In the data rows, zero lies at 4.5, halfway between 4 and 5.
Here are some points, each followed by its number:
np.array([4., 6., 5., 6., 5., 2., 3., 2., 5., 3., 3.]) 0
np.array([5., 2., 3., 3., 3., 6., 4., 4., 6., 7., 5.]) 1
np.array([3., 6., 4., 5., 4., 4., 5., 1., 6., 6., 3.]) 2
np.array([6., 3., 2., 4., 5., 7., 3., 5., 3., 5., 3.]) 3
np.array([6., 3., 3., 3., 5., 6., 4., 8., 5., 6., 5.]) 4
np.array([5., 4., 3., 2., 4., 3., 8., 5., 1., 8., 6.]) 5
np.array([6., 3., 3., 3., 4., 5., 6., 4., 2., 9., 6.]) 6
np.array([5., 6., 5., 4., 4., 1., 9., 6., 3., 5., 4.]) 7
np.array([6., 4., 2., 4., 5., 6., 3., 3., 2., 4., 1.]) 8
np.array([6., 6., 4., 4., 8., 2., 1., 3., 3., 3., 3.]) 9
np.array([5., 5., 3., 4., 6., 2., 3., 6., 2., 5., 4.]) 10
np.array([6., 6., 3., 4., 7., 2., 2., 5., 3., 4., 3.]) 11
np.array([7., 4., 2., 4., 7., 3., 2., 4., 1., 4., 2.]) 12
np.array([4., 7., 4., 4., 5., 0., 5., 3., 4., 4., 5.]) 13
np.array([3., 6., 6., 5., 6., 2., 4., 2., 5., 3., 4.]) 14
np.array([4., 4., 5., 5., 6., 6., 0., 0., 5., 5., 7.]) 15
np.array([3., 6., 5., 5., 4., 4., 9., 0., 3., 6., 3.]) 16
np.array([3., 4., 6., 5., 3., 6., 4., 2., 5., 6., 4.]) 17
Which point above is nearest to each new point by angle? Its number follows each.
np.array([3., 6., 6., 5., 4., 3., 8., 2., 4., 5., 4.]) 16
np.array([4., 3., 4., 4., 5., 5., 2., 3., 4., 6., 5.]) 15
np.array([4., 3., 4., 4., 3., 8., 4., 5., 6., 6., 7.]) 1
np.array([5., 3., 5., 3., 3., 7., 5., 6., 4., 5., 7.]) 4
np.array([4., 4., 5., 5., 4., 5., 5., 5., 7., 4., 5.]) 1
np.array([4., 5., 5., 4., 4., 1., 7., 7., 3., 3., 5.]) 7
np.array([5., 4., 5., 3., 4., 6., 3., 3., 7., 4., 5.]) 15
np.array([5., 4., 7., 5., 5., 2., 5., 8., 6., 3., 7.]) 7
np.array([4., 5., 8., 5., 5., 1., 3., 5., 6., 3., 5.]) 14
np.array([4., 5., 3., 5., 4., 5., 7., 5., 2., 4., 1.]) 8
np.array([5., 4., 3., 5., 4., 6., 8., 5., 3., 5., 2.]) 16
np.array([3., 5., 4., 6., 3., 8., 8., 1., 3., 6., 1.]) 16
np.array([4., 5., 5., 5., 4., 9., 2., 3., 4., 3., 6.]) 15
np.array([4., 4., 5., 5., 3., 7., 4., 9., 6., 3., 5.]) 4
